[[   6   10   59]
 [ -37  -29 -107]
 [ -30  -29   11]
 [   0  -19   44]
 [  13    2  -12]
 [ -15  -22   22]
 [  -9    0  -16]
 [  34   -1  -32]
 [   8    6   27]
 [  21   -9  -13]
 [  21  -15  -12]
 [  26   15  -69]]
->
[[   6  -37  -30    0   13  -15   -9   34    8   21   21   26]
 [  10  -29  -29  -19    2  -22    0   -1    6   -9  -15   15]
 [  59 -107   11   44  -12   22  -16  -32   27  -13  -12  -69]]

[[ 13 -13  14 -29   4 -19]
 [-14  52 -24 -22   4 -16]
 [-18 -32   9 -45 -83 -24]
 [ 23  31  37 -35  15 -58]
 [  1 -18  11 -55   4   2]]
->
[[ 13 -14 -18  23   1]
 [-13  52 -32  31 -18]
 [ 14 -24   9  37  11]
 [-29 -22 -45 -35 -55]
 [  4   4 -83  15   4]
 [-19 -16 -24 -58   2]]

[[  8  21 -78 -53  -1 -32 -52 -38 -29 -36  59 -18   2 -36   3]
 [ 62 -22   3  33   3  43  51 -31  50  34  -3  49  29  75  16]]
->
[[  8  62]
 [ 21 -22]
 [-78   3]
 [-53  33]
 [ -1   3]
 [-32  43]
 [-52  51]
 [-38 -31]
 [-29  50]
 [-36  34]
 [ 59  -3]
 [-18  49]
 [  2  29]
 [-36  75]
 [  3  16]]

[[-11  18   8]
 [ 17 -81 -56]
 [ 11 -32  -4]
 [ 22 -62 -27]
 [  3  -8   8]
 [  1 -14 -16]
 [  5 -51 -57]]
->
[[-11  17  11  22   3   1   5]
 [ 18 -81 -32 -62  -8 -14 -51]
 [  8 -56  -4 -27   8 -16 -57]]

[[-35  98 -14]
 [-35  61  45]
 [  8  52  27]
 [-49  69  43]
 [ 28 -24  22]
 [ 29 -32 -37]
 [  9  29 -23]
 [  8   9 -31]]
->
[[-35 -35   8 -49  28  29   9   8]
 [ 98  61  52  69 -24 -32  29   9]
 [-14  45  27  43  22 -37 -23 -31]]

[[ -26   15   66  -33  -45   11  -63  -58   10    0]
 [ -38   88   74  -34   -4   49  -21  -99   58  -42]
 [   2  -13  -21  -27  -22   -5  -88  -52    1    9]
 [ -54   59  109  -49  -50   38  -66 -105   43  -21]]
->
[[ -26  -38    2  -54]
 [  15   88  -13   59]
 [  66   74  -21  109]
 [ -33  -34  -27  -49]
 [ -45   -4  -22  -50]
 [  11   49   -5   38]
 [ -63  -21  -88  -66]
 [ -58  -99  -52 -105]
 [  10   58    1   43]
 [   0  -42    9  -21]]
---
[[ 61 -40 -35 -42  -9]
 [ 35  52 -12  37   5]
 [-23  56  34  16  56]
 [-88 -12   0  23 -33]
 [-23  53 -42 -58  63]
 [  1 -13 -15  39 -56]
 [ 35 -34 -49  24 -63]
 [ 26  33 -35  -8 -83]
 [ -6  -9   9  54  40]]
->
[[ 61 -35  -9]
 [ 35 -12   5]
 [-23  34  56]
 [-88   0 -33]
 [-23 -42  63]
 [  1 -15 -56]
 [ 35 -49 -63]
 [ 26 -35 -83]
 [ -6   9  40]]

[[-17  -2  14  49  11  40  59 -10]
 [-46 -10   3  18 -25   2  27  63]
 [-11   8 -22   1  30 -82  38 -27]
 [ -4   4  26 -48  -5 -86  -5 -13]
 [ 10  21 -23  22  18  62  26 -25]
 [ 30  -3   9 -47  25  61 -19  -9]
 [ 22  21 -40  -6  94 -54 -67 -10]
 [-35  11 -24  33  21  97 -41  26]
 [ 57  20 -36  -6 -14  44 -17  34]
 [ 65  -8   3  10  30 -10  14 -44]
 [ 13  20  28   6   2  89  37 -14]]
->
[[-17  14  11  59]
 [-46   3 -25  27]
 [-11 -22  30  38]
 [ -4  26  -5  -5]
 [ 10 -23  18  26]
 [ 30   9  25 -19]
 [ 22 -40  94 -67]
 [-35 -24  21 -41]
 [ 57 -36 -14 -17]
 [ 65   3  30  14]
 [ 13  28   2  37]]

[[-77  90 -88 -45  41]
 [-38   4 -59   8 -16]
 [ -3 -13 -77 -21 -48]
 [-20 -21  48  80  22]
 [-13  86  -6 -33  40]
 [ 55  27  66 -85  40]
 [ 33 -78  29 -62  10]
 [ 29 -60 -49 -44  83]]
->
[[-77 -88  41]
 [-38 -59 -16]
 [ -3 -77 -48]
 [-20  48  22]
 [-13  -6  40]
 [ 55  66  40]
 [ 33  29  10]
 [ 29 -49  83]]

[[-20 -38  78]
 [ -2 -23  75]
 [ -9 -31  89]
 [-16 -46  54]
 [-33 -53  28]
 [-26 -45  55]
 [ -1 -35  78]
 [-24 -65  63]
 [-60 -54  48]
 [ -1 -36  68]]
->
[[-20  78]
 [ -2  75]
 [ -9  89]
 [-16  54]
 [-33  28]
 [-26  55]
 [ -1  78]
 [-24  63]
 [-60  48]
 [ -1  68]]

[[ -7  -6  19  30 -29  60  -2  -4  -5  38]
 [ 82  36 -64  18   1 -30  -1  -4 -24 -71]
 [ 39  -2  -2  86  17  27 -31  84 -28 -72]]
->
[[ -7  19 -29  -2  -5]
 [ 82 -64   1  -1 -24]
 [ 39  -2  17 -31 -28]]

[[ 14  -4  85]
 [ 12  96   1]
 [ 83  18  23]
 [  1  82   1]
 [ -3   2  88]
 [ 17  73   1]
 [-12  62   2]
 [ 13  -1  63]
 [ 52  97   1]
 [ 34   4  96]
 [ 81  14  40]
 [ 43  95   3]]
->
[[ 14  85]
 [ 12   1]
 [ 83  23]
 [  1   1]
 [ -3  88]
 [ 17   1]
 [-12   2]
 [ 13  63]
 [ 52   1]
 [ 34  96]
 [ 81  40]
 [ 43   3]]

[[ 26 -40 -33 -48  26]
 [ 55  36  67 -34  16]
 [  6  31  42  28 -21]
 [ 20 -47 -43 -39  20]
 [-45  84  49  43 -20]
 [ 42 -67 -38 -30   9]
 [ 58 -46  -6 -39  15]
 [-44  -6 -47   5   1]
 [ 58  -2  48   2 -13]
 [ 12 -61 -57 -26  11]
 [ 24 -81 -61 -18   2]
 [  8 -57 -57 -26  12]]
->
[[ 26 -33  26]
 [ 55  67  16]
 [  6  42 -21]
 [ 20 -43  20]
 [-45  49 -20]
 [ 42 -38   9]
 [ 58  -6  15]
 [-44 -47   1]
 [ 58  48 -13]
 [ 12 -57  11]
 [ 24 -61   2]
 [  8 -57  12]]
---
[[  11  -62  -95]
 [   2    0    0]
 [   9  -51  -77]
 [  13  -73 -109]]
->
[[  2   0   0]
 [  9 -51 -77]]

[[-62  26  -7 -41 -73]
 [-98  26  35 -41 -22]
 [-62  26  74 -41   1]
 [-74  26  74 -41   1]]
->
[[-98  26  35]
 [-62  26  74]]

[[   3  -63   20 -109]
 [ -54  -47  -68    8]
 [ -11  -75   45  -87]
 [  -3  -83  -57   30]
 [ -19   69   40  -61]]
->
[[-54 -47 -68]
 [-11 -75  45]]

[[ 28  70  37]
 [-79 -59  -4]
 [ 28 -10 -46]
 [ 68  60 -63]
 [ 10 -16   5]]
->
[[-79 -59  -4]
 [ 28 -10 -46]]

[[ 56  31  28]
 [ 77  94  23]
 [-25 -12 -25]
 [ 11   5  27]]
->
[[ 77  94  23]
 [-25 -12 -25]]

[[ 61  64 -31]
 [ 78  50  -7]
 [-41 -69  47]
 [-47  42 -66]]
->
[[ 78  50  -7]
 [-41 -69  47]]

[[-10 -43  43 -79 -48]
 [-14   1  26  28   2]
 [  4   0  -2   4   2]
 [ -2   0  -1   5   3]
 [  2   1   0  -2  -1]]
->
[[-14   1  26]
 [  4   0  -2]]

[[-81  31 -69]
 [ 36  69 -44]
 [-92  64   2]
 [-53 -64 -53]]
->
[[ 36  69 -44]
 [-92  64   2]]
